In the rows, zero is written as 128.
which system made each run
q738, seq 1 (11 x 18)
[[ 95 156  98 156  85 140 126 134 136 162 159 120  82 122  96 151 129  64]
 [181 135 187 144 163 133 111 127 190 121 138 108 144 180 122 132 106 134]
 [100  68 103 180 138  70 130 103 115 123 104 154 112 106 179 118 124 115]
 [ 95 133 118 114 126 171 122 104 166 129 178 111 114  87  84  87 142 109]
 [171 118 149 118 225 109 133 145 102 116 122 105 127 126 120 136 137 175]
 [111 103 108 168 100 141 155 146 111 167  92 114  80  87 160 142 158  87]
 [140 162 157 117 153 196 144 132 168 109 149 111 167 172 121 110 122  80]
 [163 136  73 175 165  87 138 112 106  85 115 151 123 135 164 145 113 147]
 [124 107 104 139  63 165 115 132 172 116 108 110  79  88 115  87 135 125]
 [134 112 142  87 199 142 129 169 115 109 127 127 158 171  88  76 105 145]
 [102 141  87 173 124  95 147 161  82 140 135 152  69 117 119 165 139 123]]
q188, seq 2 (11 x 18)
[[ 99 153 138 162 184 161 157  90 120 121 101 127 164 140 160 170 153 121]
 [ 97 143  66 157 154 188 176 144 119  82 117 124 126 150 115 111 130 122]
 [203 147  89 164 148 177 137 161 145 114 144 122  93 100 144  97 127  95]
 [187  98 134 173 189 115 123 138 125 124  85 141 116 108 177 128 128 152]
 [114 125 133 152 175 106  93 143  80  75  85 156 101 175 119 129 126 138]
 [152 185 134 148 116 150 102 147 130 102 112 107  77 175  87 176 139 117]
 [160 115 108 161 126 132 126  88 167 144  79  50 108 143 129 170 127 114]
 [113  98  70 182 142  88 107  96 162 138 114 133 130 149 117 120  85 101]
 [143 148 120 178 125  94 105 116 174  89 186 157  90 132 112 118 110 150]
 [148 147 166 142 173 108  96  67 133 100 161 103  96  92 137 157 159 133]
 [ 73 138 134 159 202 131 153  95 115 144 134 112 138 140 116 168 146 116]]
q29, seq 3 (11 x 18)
[[174 164 137 145 134 136 184 154 164 139 145 136 174 176 155 158 101 130]
 [152 135 151 154 129 185 160 123 165  59 102 101 111 139 156 114 152 156]
 [145 136  89 116 200 198 125 148 106 128  82 130 166 122 127  97 126 108]
 [151 162  59 164 162 134 154 157 149 127 150 146 123 118  96 135 105 181]
 [165 122 119 181 141 135 107 148 139  86 110 104  59 170 117 119 117  84]
 [144 145 150 158 157 135 111 139 150 139  80 165 172 197 143 146  98 120]
 [128 187 150 157 155 169 119  93 170  82 149 142 124 132 116 149 146 168]
 [155 132  87 137 178 170 100  82 143 128 114  82 138 111 119 123 122  69]
 [117  98  93 181 191 101 163 121 156 154 126 124 150 134 125 127 101 159]
 [125 134 166 184 178 139 148 160 139  96 173 132  76 139 137 117 144  94]
 [210 148 163 138 159 150 130 144 153 157 124 121 156 146 167 144 114  85]]
q188, seq 4 (11 x 18)
[[147  90 126 130 183 123  98 130 106 134  94 129  99  55 128 102 146 180]
 [121 130 143 113 195  90 118 176  64 137 133 137 113 166  89 136 125 124]
 [134 147 179 138  85 121 161 166 127 115 121 100  91 192 135 173 147 110]
 [142 116 142 132  94 151 107  82 170 120  68  91 154 167 151 135 120  85]
 [111 143  43 152 102 125 105  95 158 146 103 168 162 116 116 126  87 141]
 [133 119  85 134 116 112 108 127 149 111 164 134  73  69  87  91 126 177]
 [163 117 168 111 187  87  98 122 113 155 183 106 105  91 118 134 139 115]
 [ 81 123 185 142 159  84 175 124 107 139 140 131 142 168 151 178 144 135]
 [ 84 145 152 122 100 169 160 119 138  68 133 120 143 194 131 118 136  91]
 [163 174  83 135 102 201 135 109 162 136 123 131 160 100 154 130 130  98]
 [132  92  65 148 153 143 147 128 137 145  96 133 133  59 144  92 123 173]]
q163, seq 5 (11 x 18)
[[134 171 158  83  71 151 103 125 127  99 102 167 174 161 148 131 131 124]
 [140 138  85  91  94 133 104  72  91  87 102  97 123  98 140 142 152 115]
 [ 89  88 116  85  95 114 117 127 116 158  80 106 121  99  90 126 136 188]
 [139  96 134  47 135  79 133 150  93 122 155 121 161 147 116  92 107 132]
 [165 118 143 110  75  79 104 119 128 153 178 149 116  73 166 116 127  97]
 [129 148 177  98  98 130 108  76 169 144 128 143 183 113 150 143 137 160]
 [ 92 128  97  86 142 131 153  67  89 124 133 110 179  96 145 135 150 105]
 [ 84 109 119  99 102 147 177 158 106 160 139 127 117  60 125 115 164 161]
 [175 107 164  78 161 141 153 169 108 117 122 136 162 111 159  86 133 160]
 [146 119 143 132 123 101 105 120  76 133 114 186 142  89 207 128 143  95]
 [109 183 169  99  89 145 104 116 104 128 108 160 143 131 136 179 162 148]]
q667, seq 6 (11 x 18)
[[154 148 169 156 144 146 103 139 143 116 106 184 120  91 151 126 151 198]
 [ 57 112 145  97 155 155 102 117  84 122  90 110 121 137  98 118 157  91]
 [141 171  66 120 104 140 180 152 115 175 138 105 130 113 109 180 132 138]
 [159 102 148 154 105 114 141 170 131  65 103 122  73 156 145 101 131 149]
 [134 140 106 142 129 142  83 117 128 140 107 162 158 158 146 117 100  37]
 [104 167  92 145 122 145 128 110 154 120 137 187 150  90 119 129 129 204]
 [110  97 117 113 152 118 104  83  97  74 113  70  82 114 108 115 159 123]
 [164 123  79 133 127  98 122 135 143 211 113  97 133 129 104 168  95 108]
 [109 115 162 171 124 116 161 164 182 101 146 146 108 182 121 103 115 175]
 [141 144 149 133 155 170 106  83 145 103 150 110 139 130 149 114 134  47]
 [154 138 117 125 154 159 122 132 144 179  93 150 155  65 131 137 138 197]]
q29, seq 7 (11 x 18)
[[183 131  84  98 180 124 104 115  84  72 127 136 142  97 141  98 125 141]
 [122 127  71 189 136 134 126 153 118 168  81 144  84  90 119 151 131 142]
 [133 128 156 125 148 112 101 171 144 129 140 103  92 191  59 124 106 126]
 [138 176 138 143 108 111 132  98 123  94 132 154 159 187 168 177 120  88]
 [113 124 153 149 110 182 115  89 205 127  95 125 144 107 141 111 138 153]
 [124 119 110  96 217 131 105  96  89 101 147 117 153 107 109  93 132 130]
 [127 131  66 187 145 110 165 132 126 178 156 139 109  78 141 151 124 106]
 [152  82 182 152 137 102 133 172 164 132 136  86  79 162 117 111 120 127]
 [142 155 181 120 150 125 154 135  90 105 117 153 171 181 182 164 142 106]
 [138 168 138 131 101 203 155 120 181 142 116 115 144  96 132 143 155 166]
 [143 107  83  78 169 150 129 112 112  88 117  70 134 129  94  88 122 130]]
q868, seq 8 (11 x 18)
[[ 76 158 120 109  89 147  88 140 130  98 111 150 109 170  65 114 123 128]
 [211 166  68 117 136 137 118 141 119 104  96 116 140 150 118 142 103 150]
 [117  62 124 152 158  97 130 121 120 176  54  97 124 116 144 143 133 139]
 [ 54 102 107 110 109  88 100 110 146 133 154 144 133 138  75  92  99 130]
 [196 173  74 142 132 111  97 109 148 120 174 148 119  92 122 135 109 137]
 [171  98 185 132 147 100 120 104 146 187 111  96 137  98 164 160 140 124]
 [ 47 113 142 104  97 111 162  89 143 143 167 124 169 131 138 121 135  94]
 [160 169 102 151  71 152 139 146 150  96 171 176 105  96 157 103 130 114]
 [194 116 193 120 170 139 155 161 119 123 120 123 135 121 181 118 147 138]
 [ 40 121 162 119 161 148 173 116  93 116 126 118 140 140 131 144 168 122]
 [114 181 111 126  68 162 112 161 126  88 133 145  79 152  89 130 138 120]]
q163, seq 9 (11 x 18)
[[105 123 147 121 208 141 147 120  93 124  95 126 182 171 146 139 129 108]
 [104 158  82 142  99 142 164 170  81 143 143 155  95 111 132 142 146  82]
 [179 144 165 125 106 178 147 172 164 105  93 101 108 148 131 126 146 177]
 [152  95 101 135 153 117  90 107 102 103  59 128 142 148 163 112 109  84]
 [ 63 151 115 137  74  98  99 137 103 116 128 176  90 150  96 143 134 135]
 [185 154 136  75 138 132 112 126 138 103 147  60 113 153  71 141 127 146]
 [146  71  81 148 113  73 126 100 151 177 105 101 139 112 146 127  95 110]
 [ 58 118 175 120  90 110 136 130 163 119 161 164 148 172 114  99 117 126]
 [170 164 101 105 151 158 109  99 138 100 197 115 128  90 115 103 130  98]
 [118  99 114 178 143 107 148  99 164 166 111 127 121  62 153 142 138 189]
 [ 73 111 181 106 196 135 154 143 110 135 134 139 171 170 122 117 134 120]]
q868, seq 10 (11 x 18)
[[176 106 167 137 219 134 109 157 134 164 136 124 129 111 121 103 120 119]
 [ 64 140 150 140 157 127 144  71 157 125 152  93 132 142  94 163 148 146]
 [152 162 117 135  61 152  89 119 157 114 143 111  95 139 116 135 125  56]
 [190 128 122 132 139 171 167 159 169 158 108 114 178 145 158 112 105 128]
 [ 75  72 141 176 154 119 171 103 140  94 110 114 118 126 167 103 144 131]
 [108 139 138 119 144 163  75 145 128 101 161 150  85 112  82  72 134  94]
 [190 178 125 115 170 164 143 133 149 123 146  83 132 135  93 156 134 166]
 [116  98 148 165 127 119 152 112 128 155  86  61 100 160 143 175 144  79]
 [ 84 123 111 134 100 159 126 155 170 145 123 160 154 169 103  85  92  91]
 [182 139  87 167 154 143 131 116 164  64 130 143 128 133 141  96 106 166]
 [149  85 165 134 191 135  88 109 115 135  97  88  97  90 136 114 155 108]]
q738, seq 11 (11 x 18)
[[142 159 138 149 105 187  82 149 153 117 113 194 113  87 136  92 141 128]
 [ 90 137 137 115 165 149  98 115  95  71  65 138 141 178 100 133 135 157]
 [113 127  58 107  96  94 120 119 100 140 117  76  99 148  79 157 114 102]
 [164 119 154 126 100 117 151 166 195 171 156  97 130 161 107 124  97 140]
 [121 100 178 161 141  75 133 147 122 119 148 196 132 136 185 102 123 119]
 [ 81 157 125 146 126 144  69  82 139 130 152 175 113  80 117 122 143 108]
 [126 129 149 107 180 128 102  82 130 113  95  69 134 137  85 158 143 176]
 [128  73  97 123 123  88 179 125 102 174 106  65 121 116 142 150 132 103]
 [147 141 140 123 115 166 192 158 168 160 193 128 153 119 151 112 128  94]
 [175 154 152 156 172 131 128 132 113  79 143 187 138 119 191 122 144 144]
 [111 132  87 144 105 168  83  94 117 101  67 145 105  83 137 119 150 123]]
q667, seq 12 (11 x 18)
[[ 99 147 108 139  95 159 120 178 152 101 129 186 125 169 102  79 105 123]
 [137 178  84 142 148 147 118  71 113  57 128 140 142 135 147 140 133 114]
 [141 108  85 145 106 122  73  94 142 149  74 124 102  63 119 129 134 166]
 [ 79  83  86 129 158 102 141 139 129 140 116  92 120 168  67 108  98 133]
 [149 155 112 185 132 104 161 109 172 130 186 104 109 146 135 165 116  99]
 [186 117 174 149 149 158  79 131 191 119 124 126 111 116 127  89 124 144]
 [ 79 114 154 131 200 158 127 108 128 157  84 120 175 144 126 137 137 121]
 [ 97 138 117 145 128 155 191 140 133 169 162 110 105  68 124 152 168 145]
 [186 115 145 116 169 142 138 190  94 102 124  89  75 130 119 106 143 118]
 [136 149 147 168 134 126 115 159 111 157  84 164 132 171 156 169 123  82]
 [ 87 173 133 134  82 187 122 149 145 103 133 185 118 124 108 109 147 143]]

runs to name
seq 13 (2 x 18)
[[131 107 105 124 117  63 142 147 140 158 182 146 146 155 125 108  81 101]
 [137 138 177 145  88 125 128 109 193 114 197 130 111 119 148 110 130 100]]
 : q163
seq 14 (2 x 18)
[[ 80  98 158 152 114 101 165 142 128  92 186 130  78 128 139  97 144 103]
 [169 154 138 134 193 143  64 129 134 152 163 150 117  93 100 113 122  93]]
 : q738
seq 15 (2 x 18)
[[ 56 118 155 142 139 134 169 109 157 195 149 112 145 101 112 155 147 143]
 [157 118 158 104 156 152 184 162 131 125 177  67  97 111 115 112 156 130]]
 : q667
seq 16 (2 x 18)
[[ 94 115  74 167 178 103 143 111 118  79 158 131 105 147 110 111 109 122]
 [120 126 152 171 155 128 122 164 158 155 168 121  58 114  81 129 138 135]]
 : q163
seq 17 (2 x 18)
[[115 156 159 124  73 140 197 164 121 135 159 130 111 135 149 160 160 123]
 [192 140 146  83 105 162 125 172 100  82 117 135 126 136 163  91 138  96]]
 : q667
seq 18 (2 x 18)
[[164 141 132 142 171 189 134 144 135 121 112  72 115 159 118 134 135  65]
 [151 141 121 192 138 176 148 162 158 162  75 162 129 108 161 143 134 156]]
 : q667
seq 19 (2 x 18)
[[126 156 116 167  78 141 178 150 129  95  97 170 133 150 186 151 141 148]
 [143 118 125 123 130 193  75 116 142  82  70 106 110 113 117  75 140 121]]
 : q188
seq 20 (2 x 18)
[[108  85  96 150 153  63 154  80 124 131 120  82 127 144 125 155 113 146]
 [ 73 105 155 123 123 124 143 163 150 178 173 125 114 145  81 104 116  90]]
 : q163
seq 21 (2 x 18)
[[ 92  96  67 153  89 125 150 172 113 131 103 144  89 125 116  97 114 127]
 [173 125 181 109 130 127  96 167 144  70 140 135  96 161 103  85 120 154]]
 : q163
seq 22 (2 x 18)
[[124 126 128 107 135 131 133 138  78 133  65  78 129 187 112 171 138  90]
 [140 130  73 115  48 130 131 176 121 137 104 122 109 154 105 121 106 103]]
 : q163
seq 23 (2 x 18)
[[167 153 101 127 179 111 118  87 146  90 148 113 146 137 101 139 111 184]
 [115  75 164 160 126  96 100  72 168 151  93  82  98 112 135 148 139 129]]
 : q667
seq 24 (2 x 18)
[[159 140 139 136 135  64  94  93 117 101 180 162 136 135 163 133 112  79]
 [ 81 150 182 171 125 137 121  92 158 115 120 160 115 118 140 163 166 172]]
 : q188
seq 25 (2 x 18)
[[138 111 128 137 111 103 132  73 155 159 111  45 110 112 128 177 140 107]
 [108  99 116 130  75 124 141 137 171 182 152 124 146 136 129 102  99  63]]
 : q868
seq 26 (2 x 18)
[[128 147 129 156 108 109 142  99 115 145 158 166 150 109 202 153 133  56]
 [ 93 174 157 135  94 198 141 111 159 125 112 128 134 120 125 157 168 146]]
 : q163
seq 27 (2 x 18)
[[ 53  87 118 155 160  84 143  96 112 162 146 153 136  90 147 124 136 111]
 [144 146 130 109 151 104 123 143 126 143 210 115  89  95  74 128 133 135]]
 : q667
seq 28 (2 x 18)
[[163 149 106 191 148 128 140 146 145  70 113 148 100 170 138 131 115 151]
 [170 140 127 176 152 139  74  96 125  72  94 111  71 122 138 139 144 113]]
 : q188
seq 29 (2 x 18)
[[ 75 134  81 140 188 111 135 133  68 145 137 151 126 130 109 143 129  94]
 [142 134 138 169  94 107 141 153 195 173 186 133  96 134 115 130 107 109]]
 : q29
seq 30 (2 x 18)
[[ 98 192 127 109 146 167 129 134 119 148 167 180 155  96 102 145 148 152]
 [166 136 125 125 171 137 203 127 104 116 136  82 135 103 167 160 161 154]]
 : q163
seq 31 (2 x 18)
[[159 111 148 140 125 126  75 102 123 154 103 113  83  49 151 139 166 126]
 [ 92 104 127  95 157 131 131 185 110 172  94 128 138 162  67 117 109 148]]
 : q667
seq 32 (2 x 18)
[[113  90 122  87 104 146 107 156 108 183 100 107 110  73 106 100 138 114]
 [160 125 124  82 102  95 140 154 118 104 134 176 176 139 151  98 103 185]]
 : q163
seq 33 (2 x 18)
[[ 35 121 131 134 141  98 118 118 121 137 114 143 131 172  79 145 121 145]
 [129 129 150 117 120  68 104  96 133 143 175  79  91 140  88 165 127  98]]
 : q738
seq 34 (2 x 18)
[[118 138  76 101 151 166 103 119 109 120 121  89 133 155  81 110 109  60]
 [161 156  81 185 122 117 159 121 155 135 109 142 132 114 145 176 119 193]]
 : q667
